0: [98 117 132 99 60 117 127 141 110 149 151 119 104 133 103 133 192 88 145 124 83 130 131 133 143 163 168 149 171
 122 162 185 127 112 119 113 160 108 136 133 98 115 163 70 144 136 121 102 106 150 168 115 170 97 162 157 78 101
 140 113 103 141 100 172 164 112 132 98 78 134 74 166 161 148 150 138 102 191 142 174 162 136 68 126 179 153 124
 130 180 152 132 117 70 125 160 163 111 127 203 160 120 186 141 94 111 106 141 90 146 128 162 86 119 212 119 198
 180 124 95 147 136 120 99 125 145 181 136 138 95 157 137 140 56 113 175 129 168 74 111 163 81 103 89 77 172
 185 107 103 116 164 114 117 78 116 128 143 93 147 157 88 76 144 107 153 89 128 187 157 106 156 123 78 149 133
 181 137 131 150 174 194 136 104 98 149 157 115 137 147 118 120 76 104]
1: [143 90 76 173 189 181 118 189 126 127 156 134 132 147 150 75 122 160 156 81 140 136 73 132 146 141 161 156 133
 181 112 105 128 124 177 167 151 105 94 129 81 68 120 131 126 209 134 179 126 97 124 160 132 132 123 128 202 128
 96 99 113 155 136 127 110 148 128 131 185 131 121 121 81 52 69 182 144 108 113 158 134 158 118 96 156 141 143
 100 55 159 104 134 149 131 119 152 133 119 85 163 125 136 84 99 110 113 122 86 137 94 69 65 117 126 134 123
 83 123 137 99 86 177 128 185 88 97 107 41 110 64 45 68 181 115 138 146 110 135 85 158 138 172 158 164 146
 39 111 176 152 164 79 133 151 49 176 109 130 112 138 178 114 158 138 132 130 87 109 160 134 104 159 112 99 70
 81 81 100 67 138 143 139 186 100 152 119 76 115 168 129 118 160 88]
2: [113 153 166 123 111 126 120 59 115 109 151 122 168 171 144 205 106 99 157 124 167 181 110 144 126 111 115 128 113
 148 163 116 161 165 113 127 107 65 141 106 149 144 62 144 122 39 134 128 110 137 143 107 133 106 125 153 55 132
 92 111 96 170 198 88 116 119 121 151 41 143 131 128 139 136 128 58 131 117 111 69 132 132 128 115 158 114 116
 96 154 106 142 112 86 68 140 127 151 169 116 98 135 50 190 159 146 141 113 151 133 176 174 165 123 135 145 114
 194 121 119 96 113 140 139 136 143 107 173 139 164 132 157 148 147 158 100 143 146 146 110 49 95 98 125 167 91
 155 135 122 87 173 149 118 114 155 140 150 100 132 140 116 151 149 128 72 100 168 92 121 116 132 78 129 135 133
 146 136 156 157 171 172 132 140 172 142 139 179 151 109 146 184 56 134]
3: [184 62 101 76 143 194 121 133 118 142 159 142 130 96 166 99 135 120 130 150 147 106 102 169 144 105 149 99 119
 129 176 150 138 190 153 101 80 99 69 161 139 87 124 118 168 155 155 144 132 103 103 125 95 168 160 173 130 116
 169 124 135 136 137 168 95 82 146 137 146 142 145 128 98 156 161 156 136 112 140 123 143 110 218 122 126 131 155
 95 144 110 121 149 147 128 138 169 128 147 157 86 176 115 158 92 112 144 105 103 108 70 81 177 122 162 106 129
 173 126 173 160 94 181 158 218 93 90 141 136 167 119 121 150 181 170 102 63 168 128 154 121 149 119 126 148 153
 140 133 132 151 99 124 161 56 117 158 113 149 157 144 155 157 151 131 165 166 149 103 108 133 129 115 131 130 144
 128 180 171 150 155 114 125 104 99 129 114 149 133 127 180 193 94 65]
4: [104 103 156 102 124 118 120 102 105 132 116 149 80 101 153 95 147 136 88 163 112 54 160 94 134 146 169 96 131
 87 71 91 64 86 140 118 138 184 173 107 55 165 168 188 156 216 100 146 120 179 146 134 142 97 70 110 156 176
 143 157 230 158 87 196 154 83 172 84 187 101 153 100 111 145 184 149 152 82 171 171 136 81 159 146 96 139 130
 129 162 134 78 186 108 185 117 120 67 159 194 132 152 126 162 83 67 131 149 132 116 109 86 117 123 146 183 98
 92 161 155 128 166 109 105 89 128 168 179 155 111 173 138 142 128 127 106 128 80 93 146 198 208 183 138 102 150
 103 43 107 144 165 147 84 139 111 165 167 152 203 111 125 138 90 154 152 90 128 214 191 116 122 141 153 221 177
 105 144 146 136 121 123 128 132 120 78 90 101 117 142 151 146 129 101]
5: [147 98 156 108 148 168 112 136 110 114 122 87 160 59 115 125 97 138 131 153 116 130 79 110 116 107 120 89 152
 105 141 87 180 173 139 127 139 131 122 171 177 169 155 123 150 107 102 137 136 138 139 78 63 109 94 144 139 156
 150 72 161 140 155 119 119 119 123 180 187 103 152 113 108 100 106 105 177 105 128 115 119 99 158 140 171 175 109
 106 107 120 164 102 163 121 109 150 107 109 102 118 160 77 89 164 132 114 86 163 128 132 112 150 121 147 128 126
 138 149 175 92 124 163 151 140 105 90 112 177 118 127 136 158 163 187 77 176 134 142 104 102 171 167 121 130 92
 129 106 194 176 113 115 117 91 118 133 122 193 99 95 130 175 115 183 136 106 130 122 111 210 109 107 139 115 126
 121 98 139 116 131 119 166 101 102 113 109 142 132 66 117 161 145 157]
6: [114 123 190 138 116 87 137 128 139 151 180 99 116 162 96 165 170 113 158 153 112 125 162 180 74 127 155 197 146
 144 132 161 131 117 103 139 153 105 134 119 106 178 159 105 139 168 91 91 157 133 146 143 139 109 163 108 110 129
 112 109 64 117 107 128 154 127 139 104 66 183 104 159 178 152 118 151 104 134 116 172 152 107 87 143 175 129 138
 110 150 138 150 104 108 135 134 112 107 123 172 119 105 180 114 102 129 90 151 82 135 127 157 80 162 182 119 187
 172 96 107 143 129 104 97 130 154 161 128 116 109 163 141 155 91 94 162 161 155 96 117 133 106 131 132 97 176
 183 103 104 89 133 94 96 137 146 108 122 142 161 148 95 124 121 83 144 147 131 174 110 173 137 125 152 117 127
 152 141 111 180 186 152 158 97 128 185 117 129 96 128 126 102 82 139]
7: [191 152 126 163 112 122 122 154 155 131 127 96 129 90 142 100 116 141 103 167 95 147 129 108 103 153 115 149 122
 133 174 103 116 121 135 125 136 150 161 114 84 107 149 129 115 149 149 168 163 97 141 140 109 51 148 97 114 186
 146 124 161 110 121 146 128 98 92 124 134 133 150 117 146 104 107 172 149 135 120 135 92 101 160 132 120 157 135
 183 105 126 95 160 92 119 116 195 126 123 135 157 123 167 108 107 135 159 86 125 81 115 79 139 172 141 130 134
 112 56 101 131 109 102 115 116 127 175 107 154 95 133 57 98 145 137 156 135 132 89 135 181 113 171 114 57 86
 147 99 160 180 144 141 103 113 152 121 165 160 131 111 161 140 147 117 189 90 90 174 113 174 112 101 150 123 148
 136 125 130 149 164 131 136 120 162 166 100 69 152 119 132 91 179 187]
8: [163 180 210 132 183 183 152 177 116 121 128 95 123 142 116 143 133 95 109 158 148 109 153 94 111 131 200 131 153
 159 156 120 199 141 122 117 182 153 113 158 101 162 168 87 128 99 100 100 122 155 125 143 152 104 123 80 150 126
 80 105 60 96 77 87 149 191 106 119 102 140 56 124 97 188 95 118 136 194 132 101 113 130 36 188 133 131 119
 93 146 190 181 133 149 145 146 148 140 71 115 170 159 108 94 165 115 60 160 168 150 116 140 85 105 142 117 116
 130 114 112 163 143 110 191 114 62 117 76 186 34 76 58 147 80 97 112 174 137 170 66 121 107 153 186 88 156
 161 109 127 164 135 175 107 108 133 102 124 132 111 145 84 96 155 154 148 97 184 153 99 192 151 169 108 134 99
 101 85 116 79 96 136 127 185 98 162 66 146 119 71 131 130 111 137]
9: [171 106 97 149 179 179 116 162 127 114 148 97 114 141 128 91 106 121 119 90 154 123 83 132 120 162 170 130 145
 171 88 131 185 100 161 199 129 118 122 156 98 89 162 100 131 226 86 113 134 71 122 136 90 170 107 162 192 107
 145 90 126 91 126 135 100 168 145 153 177 139 106 145 123 41 65 167 133 88 139 137 120 155 148 131 91 163 124
 123 66 152 93 132 210 131 107 191 111 110 66 144 115 151 46 177 112 96 138 123 142 93 64 69 105 120 151 130
 74 147 114 108 137 147 166 171 55 130 91 109 82 56 65 88 166 143 104 144 120 155 96 185 160 204 192 123 133
 107 121 163 200 116 86 112 159 83 159 112 154 102 101 190 137 152 148 115 127 77 135 158 138 106 120 130 68 129
 138 89 73 66 107 90 133 172 142 153 126 48 121 162 142 98 196 146]
10: [115 194 135 157 189 137 157 88 150 126 67 99 110 168 81 185 111 112 110 179 164 77 152 130 85 94 114 88 75
 104 111 111 175 142 36 146 168 88 138 138 94 161 139 136 112 73 119 106 122 111 130 109 122 91 157 91 46 129
 69 141 117 126 115 73 163 129 97 131 132 80 113 135 144 201 176 105 147 172 143 39 72 137 81 153 125 124 127
 125 128 102 94 123 80 137 151 103 128 103 46 131 113 72 157 158 155 121 162 196 149 147 211 175 100 47 142 83
 184 102 128 124 87 81 170 90 125 82 100 144 155 159 135 152 120 109 91 114 91 135 142 107 82 55 136 148 160
 132 128 82 60 113 198 119 113 169 68 135 159 153 116 40 141 74 155 80 112 197 100 72 158 155 142 199 147 152
 79 158 135 139 91 147 186 119 134 147 123 184 166 135 163 180 90 190]
11: [110 149 131 127 123 154 144 148 120 146 144 130 128 35 153 103 118 133 122 143 127 174 117 166 131 115 142 63 75
 81 160 66 93 152 116 100 130 128 133 136 182 133 143 168 112 63 125 163 90 149 132 59 101 113 70 193 152 169
 130 119 176 118 178 137 102 61 132 137 156 133 127 130 128 154 84 60 149 128 167 124 125 96 133 141 131 163 131
 98 121 125 178 129 144 110 117 117 123 139 101 127 142 121 128 141 100 112 147 151 129 146 158 160 91 121 148 137
 154 205 161 138 139 194 145 154 126 55 149 160 120 140 174 148 178 153 89 142 152 167 72 88 129 109 144 136 119
 128 161 162 125 134 133 134 64 153 93 146 128 95 122 106 208 104 165 95 152 123 107 75 152 128 95 161 138 104
 160 116 178 100 134 115 173 93 118 116 141 204 155 134 112 115 124 163]
12: [154 115 91 119 148 176 158 96 185 127 186 148 98 90 149 136 170 132 102 102 162 85 125 163 120 59 93 158 69
 43 76 126 89 92 111 99 47 102 153 159 89 149 251 132 93 202 121 40 130 117 167 151 53 140 84 110 180 121
 193 170 162 155 12 155 200 151 73 143 134 82 199 87 83 125 147 173 135 150 117 151 122 151 113 110 118 57 101
 123 96 91 105 120 108 164 132 88 116 109 44 76 176 163 99 127 109 120 194 83 95 108 109 196 102 86 160 147
 94 178 126 101 107 64 156 93 101 7 239 98 122 91 116 150 120 165 140 142 77 129 116 148 160 9 63 142 135
 94 102 68 150 87 5 129 148 123 74 135 102 165 117 26 89 75 54 102 222 76 154 150 150 95 162 146 183 143
 119 133 159 71 97 68 90 85 90 141 88 92 153 67 109 130 132 178]

[128 142 106 151 105 125 134 137 78 99 171 152 92 201 129 76 74 132 140 90 118 140 126 180 147 144 122 75 146
 125 96 179 112 134 93 142 143 126 117 188 183 183 111 123 154 180 85 137 168 90 105 160 95 183 108 171 176 106
 96 93 76 103 106 140 142 132 130 78 148 177 119 156 74 119 99 121 117 152 89 134 151 84 94 108 116 105 174
 98 143 147 161 143 127 119 165 108 170 109 120 76 92 110 84 150 120 157 109 84 198 115 88 83 105 151 121 158
 92 143 142 148 174 102 89 119 84 143 155 142 127 71 183 129 135 139 173 93 114 105 91 106 105 148 118 148 134
 64 137 203 113 154 88 153 169 70 87 151 69 116 117 163 156 140 134 88 148 156 140 158 137 116 130 114 152 94
 156 78 88 85 149 144 96 114 123 73 143 127 135 142 108 131 182 101] 1 9 6
[113 104 140 148 174 193 132 103 201 128 173 144 72 75 188 184 175 125 103 147 171 90 118 146 70 81 132 161 146
 83 110 144 116 114 123 105 59 117 178 154 103 184 221 144 143 197 100 32 112 131 172 114 98 155 108 93 195 85
 193 176 164 184 20 193 205 134 143 130 137 80 186 96 121 125 167 156 152 144 139 109 108 133 157 102 148 86 126
 65 119 88 94 128 102 154 123 83 90 148 107 126 177 154 144 95 121 131 182 99 98 122 106 158 158 126 149 173
 93 161 161 98 100 37 131 105 131 35 191 115 90 98 66 115 135 124 137 143 117 109 143 148 188 18 94 128 119
 124 114 105 130 59 76 155 108 159 90 75 98 169 118 77 96 58 59 172 184 115 168 124 164 89 148 154 202 149
 137 104 145 103 93 105 63 50 72 152 118 92 163 59 126 77 166 185] 12 4 6
[171 71 86 145 111 134 131 199 146 114 87 116 121 124 97 122 136 91 133 142 91 152 144 169 117 145 152 117 121
 121 225 93 130 151 115 140 139 92 133 139 119 63 148 100 92 93 132 108 146 76 132 143 139 138 193 125 88 124
 146 106 113 14 145 89 91 155 34 118 119 169 98 166 106 112 85 209 111 158 95 116 120 146 153 170 99 152 197
 218 88 159 147 103 112 145 170 224 135 23 122 187 184 156 37 65 174 56 115 92 144 91 136 97 140 119 49 148
 170 52 120 134 116 117 134 162 85 191 61 78 46 70 67 120 128 108 125 121 189 122 136 139 93 185 135 73 88
 141 89 124 196 151 120 111 130 178 134 166 104 124 160 156 109 151 146 178 140 81 159 127 138 78 155 50 56 148
 172 97 186 128 212 121 118 167 137 255 147 127 124 131 142 131 164 144] 7 6 9
[122 94 132 61 89 98 79 147 64 110 90 120 152 119 102 141 93 183 64 121 119 123 125 118 117 153 96 164 103
 139 98 138 103 111 213 133 125 99 113 96 107 114 78 120 155 44 137 149 119 97 124 107 229 141 107 117 129 147
 146 105 221 159 166 48 106 142 143 157 122 82 117 156 142 136 161 105 96 92 128 128 116 128 156 83 86 100 129
 149 170 141 102 70 184 101 111 98 164 93 149 227 140 137 175 173 130 97 150 167 114 206 135 135 161 79 99 135
 97 175 172 131 129 139 152 127 183 95 150 107 131 162 106 104 104 134 117 68 189 149 164 115 152 134 187 182 161
 140 124 89 66 163 142 153 137 84 159 80 111 110 187 145 125 109 106 148 54 114 55 124 52 157 187 121 27 113
 131 131 102 166 129 110 124 163 115 110 150 194 98 164 140 117 148 102] 2 11 3
[120 113 161 141 55 114 155 72 110 131 45 128 132 134 133 117 137 152 81 110 91 133 119 160 143 123 103 166 104
 116 111 155 117 128 115 115 93 142 145 95 125 173 95 137 98 99 179 114 194 125 188 106 150 92 158 87 101 109
 126 177 129 109 145 196 143 109 131 91 102 132 175 87 90 111 161 119 135 129 155 123 139 127 125 154 68 136 148
 148 118 135 93 104 109 134 142 88 102 138 102 100 145 101 213 149 154 182 128 111 89 132 152 156 142 105 157 119
 107 133 139 153 154 105 130 89 145 165 121 125 146 186 155 96 116 86 150 69 91 146 179 111 103 112 110 116 94
 153 155 144 93 138 147 99 181 131 96 115 155 155 109 184 110 135 70 132 129 115 147 139 101 127 100 131 144 145
 120 160 110 145 97 108 120 108 134 125 125 135 138 141 152 107 120 140] 7 2 6
[127 110 134 86 74 93 46 114 96 80 66 140 123 146 79 124 118 121 146 88 137 135 120 134 187 119 86 150 151
 121 112 154 125 126 195 113 160 170 143 94 143 119 64 114 114 110 173 131 164 117 124 126 185 180 131 125 121 109
 131 124 155 157 136 90 137 150 151 143 150 103 130 166 125 163 179 88 87 79 129 96 156 138 143 130 77 114 134
 192 122 79 111 62 154 117 96 106 153 111 121 154 149 129 177 173 178 106 143 134 120 128 151 97 123 83 77 156
 99 133 161 173 115 122 141 90 209 127 111 105 152 151 147 86 92 150 102 103 172 168 179 105 123 145 136 190 92
 91 119 61 81 143 154 145 158 70 192 95 125 111 192 142 79 138 118 134 49 126 83 120 24 141 143 92 61 139
 163 173 142 118 75 123 98 182 113 121 168 201 102 137 145 98 114 87] 2 3 0
[117 94 155 85 124 116 66 155 86 104 71 132 148 149 99 107 163 131 91 88 98 106 119 83 161 123 90 126 88
 147 117 95 98 167 173 93 131 173 82 60 121 106 75 131 124 16 132 187 149 114 128 116 193 137 165 127 102 125
 158 124 215 107 174 82 133 135 151 146 89 85 148 124 140 153 169 113 69 102 157 129 123 164 142 132 88 64 115
 174 178 137 151 70 167 120 137 95 141 123 140 180 132 158 151 164 156 122 123 115 95 174 146 128 118 62 114 109
 109 131 139 159 167 166 127 133 163 120 142 70 145 101 172 139 90 158 116 103 186 153 174 124 102 126 173 164 109
 111 162 104 68 150 143 159 145 87 236 95 88 103 189 141 114 133 113 110 63 138 76 118 49 125 123 108 60 136
 153 102 103 190 112 110 87 163 177 120 165 192 103 142 114 138 110 100] 2 11 3
[123 147 125 120 75 80 109 114 133 119 83 92 163 177 34 127 98 132 124 133 105 139 131 112 172 166 87 129 97
 159 179 96 107 102 98 123 166 94 151 93 97 87 81 124 118 75 136 163 140 92 172 161 155 81 140 87 73 136
 90 126 146 130 171 100 112 124 117 102 139 102 125 130 176 130 146 144 117 152 136 79 111 153 147 135 91 141 131
 203 136 125 91 105 110 86 129 138 171 121 120 176 101 131 184 115 168 142 104 178 106 116 122 141 124 74 125 133
 107 67 129 103 104 149 157 103 163 173 132 90 126 164 124 116 117 96 131 105 166 121 195 137 128 137 129 120 124
 176 182 111 114 152 179 156 170 128 197 98 150 105 152 133 113 152 101 139 117 77 136 129 140 135 122 126 81 167
 115 132 92 159 147 110 156 130 131 154 150 140 80 174 128 99 112 134] 7 2 6
[113 153 198 128 130 202 164 136 158 124 142 125 82 118 142 128 138 131 114 160 90 107 124 156 81 123 145 148 213
 122 132 161 156 122 86 74 165 121 126 179 149 167 123 137 155 127 137 83 136 138 116 166 139 160 146 97 117 99
 120 135 99 130 97 148 140 136 87 116 153 97 73 120 105 143 134 156 130 151 152 110 135 124 104 143 113 110 100
 101 120 116 158 120 102 232 155 140 122 147 100 125 133 105 49 123 129 64 162 104 133 161 142 142 137 136 79 121
 153 140 147 159 171 110 170 100 89 134 96 182 99 78 142 174 137 115 134 125 178 101 118 127 157 96 82 149 162
 117 82 131 173 86 147 114 140 156 114 135 134 115 75 85 121 88 130 140 136 165 76 128 177 207 114 151 148 123
 146 107 104 120 108 152 123 134 105 120 104 159 148 73 131 144 144 170] 8 6 5
[167 122 132 97 89 108 65 137 94 96 94 130 143 145 76 104 76 142 131 81 105 114 103 118 155 165 122 124 146
 221 131 190 95 150 165 94 153 175 128 122 150 84 92 91 53 120 177 144 155 72 120 131 143 172 152 51 59 109
 143 116 90 74 168 156 88 105 108 131 105 143 117 101 149 86 150 98 112 115 159 123 151 163 197 156 61 152 163
 158 105 156 128 102 166 86 117 152 166 153 120 159 98 153 162 145 139 163 91 104 113 67 90 111 179 115 116 85
 87 106 115 181 169 126 144 120 161 214 81 114 126 125 155 78 94 91 191 62 123 133 151 149 112 180 152 87 125
 142 233 97 171 101 168 116 126 74 196 73 136 130 118 220 172 193 92 179 130 77 105 141 73 110 114 124 84 145
 122 134 34 144 94 80 107 90 187 100 114 151 78 167 105 124 173 100] 7 9 3
[158 152 132 114 153 230 167 166 110 99 127 163 131 67 134 159 147 125 145 132 200 131 128 127 142 124 137 124 126
 124 120 33 127 133 162 153 101 187 108 93 118 72 152 97 114 109 129 120 121 137 121 100 99 163 62 135 135 94
 171 111 154 143 117 123 100 165 131 120 95 87 95 139 155 113 107 120 152 120 119 135 154 103 164 184 176 104 166
 125 149 138 127 168 78 166 151 129 47 95 60 118 170 81 34 139 118 82 138 155 132 98 23 125 124 136 162 144
 91 123 58 138 130 115 169 194 95 66 151 75 81 174 88 119 102 155 117 100 98 146 138 114 198 194 152 130 89
 142 129 148 182 124 141 119 120 122 176 144 81 125 101 57 134 145 155 106 52 161 101 120 121 70 121 102 119 116
 128 130 180 107 107 146 83 145 140 171 137 36 110 99 144 132 131 104] 5 9 7
[148 158 104 163 151 144 162 148 87 118 137 162 97 158 111 97 107 136 160 168 185 158 174 158 152 101 123 103 166
 45 104 49 125 131 83 162 113 108 128 139 103 105 143 137 129 183 92 146 142 173 123 150 54 132 100 155 135 164
 136 150 111 138 103 160 134 164 175 85 172 111 155 153 108 140 162 149 140 174 73 128 105 82 113 139 117 56 144
 127 132 101 142 162 115 149 132 91 132 133 90 99 126 77 53 120 135 135 90 105 144 119 92 92 110 92 151 113
 95 79 99 121 136 100 144 145 91 58 144 83 205 124 144 133 153 126 128 105 118 114 167 145 141 136 70 160 72
 142 117 99 119 126 157 117 161 134 142 208 120 113 96 102 165 73 136 67 91 115 143 124 130 105 108 107 191 140
 126 139 155 103 76 103 103 100 105 104 140 101 139 132 139 167 129 149] 5 7 11
[96 103 60 138 103 130 139 53 116 96 148 140 158 119 129 175 93 131 162 110 152 139 75 152 168 107 72 124 130
 124 112 146 110 132 122 145 118 83 109 176 155 112 150 128 125 96 139 88 168 120 107 94 132 151 137 185 104 98
 137 157 112 144 160 114 134 113 101 163 99 154 143 168 105 124 95 96 162 96 88 174 104 129 130 121 124 110 151
 116 156 135 124 113 163 68 132 128 188 127 133 81 114 132 188 154 165 133 147 129 133 139 186 144 105 136 67 155
 160 143 96 114 111 127 132 115 158 131 141 84 168 100 142 112 136 160 145 115 167 174 128 55 79 82 111 142 104
 144 191 130 108 146 81 140 120 115 144 118 129 102 120 111 132 116 128 105 179 132 129 119 102 105 125 110 108 116
 148 132 165 100 131 110 122 101 165 108 166 176 138 136 82 154 156 111] 2 11 3
[132 89 145 106 143 59 66 114 175 167 145 95 168 153 171 99 118 128 92 128 134 130 113 198 83 156 154 183 108
 184 147 112 151 144 128 132 76 141 132 129 160 160 145 145 179 198 146 177 105 168 140 136 192 89 159 128 175 135
 149 162 157 179 71 117 116 114 150 132 192 155 168 98 57 81 147 211 130 145 157 144 105 120 120 32 115 235 89
 33 133 114 119 125 171 107 78 60 132 147 191 159 88 173 150 109 108 111 57 107 96 146 133 105 105 153 102 134
 113 126 147 128 113 160 97 155 113 81 192 49 138 129 117 123 169 155 117 94 154 54 112 202 180 131 167 187 170
 82 110 138 101 147 87 112 138 99 112 136 113 194 177 235 65 108 135 177 155 78 140 185 127 156 172 106 107 118
 122 97 96 160 104 105 90 178 62 106 123 130 83 157 113 188 104 108] 1 3 6
[154 77 146 100 91 53 89 74 74 119 94 127 165 131 101 149 123 162 138 95 84 122 88 97 219 140 97 116 125
 179 145 161 109 156 131 135 115 134 95 93 148 125 39 137 130 66 185 143 165 75 96 116 144 144 142 131 90 143
 143 128 140 104 179 119 93 107 87 168 91 155 120 128 147 134 135 91 105 117 145 150 107 129 173 100 73 124 132
 184 109 111 136 122 157 84 153 156 188 93 156 141 96 106 195 149 148 137 113 120 102 187 135 146 143 118 96 104
 153 114 138 123 112 161 117 122 189 135 109 143 153 138 177 93 127 122 118 108 161 163 159 111 58 155 144 135 91
 136 157 151 126 172 146 166 128 87 181 110 137 88 177 161 129 158 72 117 111 138 103 130 78 145 103 116 53 173
 167 147 146 140 171 87 133 174 215 112 140 224 119 130 94 133 137 85] 2 3 7
[80 123 161 128 123 97 131 125 119 142 74 162 86 50 173 108 131 175 50 165 124 94 153 124 113 107 163 168 72
 119 43 91 151 68 123 113 124 166 165 59 104 156 139 140 175 237 48 165 105 184 152 105 86 121 69 130 154 183
 154 180 190 174 131 165 138 89 206 68 182 61 131 70 80 99 171 167 164 125 153 99 169 148 172 116 89 185 130
 130 146 104 39 180 109 141 76 81 52 169 179 85 121 108 90 122 86 124 111 154 110 112 103 124 124 91 196 99
 81 150 151 124 150 42 95 99 162 168 128 153 124 164 173 163 133 138 120 100 67 98 142 189 201 161 97 109 129
 103 48 104 129 136 158 118 172 124 100 147 149 211 119 164 90 82 148 146 91 124 175 157 130 124 117 147 171 168
 109 152 158 140 71 99 70 112 99 128 97 55 156 112 179 179 126 102] 4 7 5
[96 180 117 103 137 77 119 155 82 89 126 143 179 178 118 161 79 133 131 87 128 185 145 94 164 106 92 120 97
 174 128 124 105 165 168 147 172 107 123 96 168 107 83 91 89 90 149 116 150 48 137 77 162 146 147 125 55 85
 110 110 140 150 127 70 109 170 125 134 83 124 113 125 154 198 107 94 74 109 88 104 145 156 107 135 95 104 117
 125 150 98 133 88 176 100 105 114 139 120 79 143 139 78 195 159 170 145 130 179 165 142 179 87 149 106 114 89
 137 97 93 159 103 135 145 133 162 95 109 109 193 114 147 73 119 116 143 105 86 182 161 49 57 107 185 156 100
 116 175 111 36 112 130 182 178 100 160 92 124 92 137 111 143 137 137 108 80 129 68 120 39 158 139 131 49 131
 76 129 110 137 110 156 129 209 183 96 159 131 109 160 86 126 105 102] 2 10 11
[82 107 182 134 107 91 185 156 122 123 108 134 150 88 132 129 168 104 123 176 137 153 157 105 152 111 120 161 109
 106 96 87 119 132 138 140 165 144 143 119 145 116 81 114 105 137 110 120 123 170 121 115 53 138 118 154 93 150
 130 129 70 117 116 176 110 146 81 89 129 119 112 120 117 172 133 159 101 126 92 121 86 101 113 154 115 136 135
 134 140 117 124 140 144 189 139 111 128 119 167 109 141 86 133 155 121 104 123 157 153 213 165 145 112 191 139 103
 141 140 120 113 164 97 151 137 95 71 184 136 130 149 122 130 94 118 114 125 180 138 149 118 156 142 67 129 77
 147 109 81 101 151 177 140 110 144 123 163 133 107 129 63 109 110 144 95 78 123 123 159 119 179 126 86 135 103
 134 109 154 128 131 150 106 210 126 152 149 137 150 70 141 182 119 129] 2 5 6
[101 127 118 214 145 96 159 106 121 126 121 139 147 178 130 141 122 127 177 155 155 150 119 154 115 109 155 81 127
 122 86 119 132 121 83 169 115 102 164 136 141 144 98 180 158 166 79 155 135 162 84 150 63 87 106 141 130 159
 88 123 102 130 126 134 87 152 148 105 161 172 76 153 144 130 95 126 154 139 70 110 101 157 54 183 126 142 121
 149 81 135 136 157 111 163 191 155 126 133 84 66 125 68 97 142 118 137 124 133 185 141 105 73 73 138 123 131
 138 83 109 121 147 107 99 149 58 132 104 168 125 85 122 109 151 50 108 124 165 152 134 107 90 109 79 133 128
 129 117 105 99 146 155 110 167 129 96 156 142 146 87 107 109 122 126 57 127 151 138 115 163 134 120 163 134 126
 103 104 144 98 130 100 132 139 135 137 118 110 161 109 157 140 165 155] 6 2 5
[148 147 158 125 119 120 135 111 159 151 125 121 159 131 113 149 101 94 131 140 109 170 139 135 168 144 77 74 131
 139 121 117 90 149 55 120 110 111 149 115 176 163 88 138 190 57 154 171 113 157 136 82 159 101 142 121 80 119
 123 125 104 151 180 135 96 117 154 126 109 153 91 118 193 135 165 97 126 100 135 104 94 101 134 124 169 125 129
 129 167 126 87 146 84 99 123 53 143 162 90 138 85 88 130 159 162 168 102 155 119 179 183 146 122 140 114 110
 149 90 80 133 94 148 143 137 138 132 115 166 182 190 162 150 152 139 145 128 116 118 127 101 100 108 127 129 81
 158 131 157 61 141 161 163 112 175 168 181 101 119 148 125 123 123 132 119 118 176 109 101 140 165 71 167 142 125
 152 177 126 177 142 147 124 137 143 106 113 185 128 102 142 139 75 110] 2 11 10
[132 154 145 147 140 232 156 123 177 143 115 101 150 122 42 155 111 102 127 114 125 163 92 144 140 108 106 109 157
 135 202 197 170 158 118 123 139 129 86 114 130 118 108 105 65 76 191 74 136 79 118 133 113 194 221 144 80 105
 77 143 85 96 161 135 97 148 59 157 56 179 71 105 157 168 148 29 154 123 117 70 148 187 156 181 166 113 135
 96 106 147 122 95 73 146 196 170 135 134 90 87 163 30 110 93 135 143 181 122 140 99 141 180 142 155 137 117
 164 71 84 149 130 125 230 181 153 193 77 184 150 94 96 129 146 108 105 134 128 174 191 50 99 119 146 93 147
 160 152 159 155 38 176 121 148 207 84 82 123 117 107 68 176 155 126 162 161 192 101 122 138 96 103 185 151 139
 79 165 126 112 111 158 166 113 187 131 105 166 128 63 150 173 114 115] 2 10 3
[75 120 173 154 105 101 100 94 95 145 91 142 79 114 143 67 171 152 95 169 108 96 186 81 133 137 144 144 115
 99 60 106 122 90 135 120 110 178 174 57 93 185 148 150 120 212 113 155 115 186 134 145 146 86 101 123 157 178
 143 186 198 195 78 165 132 72 169 81 174 84 177 133 117 104 159 193 151 122 131 118 166 124 124 150 115 155 123
 163 200 133 69 167 58 162 81 96 79 180 201 98 120 135 146 93 75 141 116 148 109 109 92 125 97 144 188 152
 86 171 109 127 146 99 97 110 128 118 146 126 136 183 141 166 95 139 128 103 90 87 126 191 206 201 113 81 151
 100 65 92 125 176 153 103 141 74 113 160 126 199 167 169 91 73 115 123 62 103 163 169 93 126 126 80 174 159
 108 173 126 147 101 116 117 129 77 61 121 81 118 175 176 132 131 88] 4 7 0
[62 131 130 114 101 63 120 123 126 200 132 150 120 160 171 98 99 126 144 187 113 114 122 140 123 119 140 117 132
 117 157 178 163 121 108 132 195 154 75 141 149 173 127 139 131 111 91 148 83 152 87 137 115 114 129 163 94 156
 73 69 54 108 170 81 116 81 152 126 115 168 139 161 90 139 116 128 126 112 154 131 147 95 102 147 150 170 129
 131 152 114 185 148 95 159 157 136 140 113 163 104 109 121 113 94 82 142 92 124 186 161 116 137 87 134 113 127
 164 121 142 130 129 168 83 95 112 139 127 183 156 141 189 164 116 131 124 137 172 77 129 135 71 145 103 130 144
 168 130 125 126 109 203 116 101 149 130 151 154 131 120 123 147 161 167 110 168 196 149 104 169 146 102 144 145 125
 128 104 120 125 179 130 136 107 114 118 94 159 124 130 136 96 146 89] 6 11 5
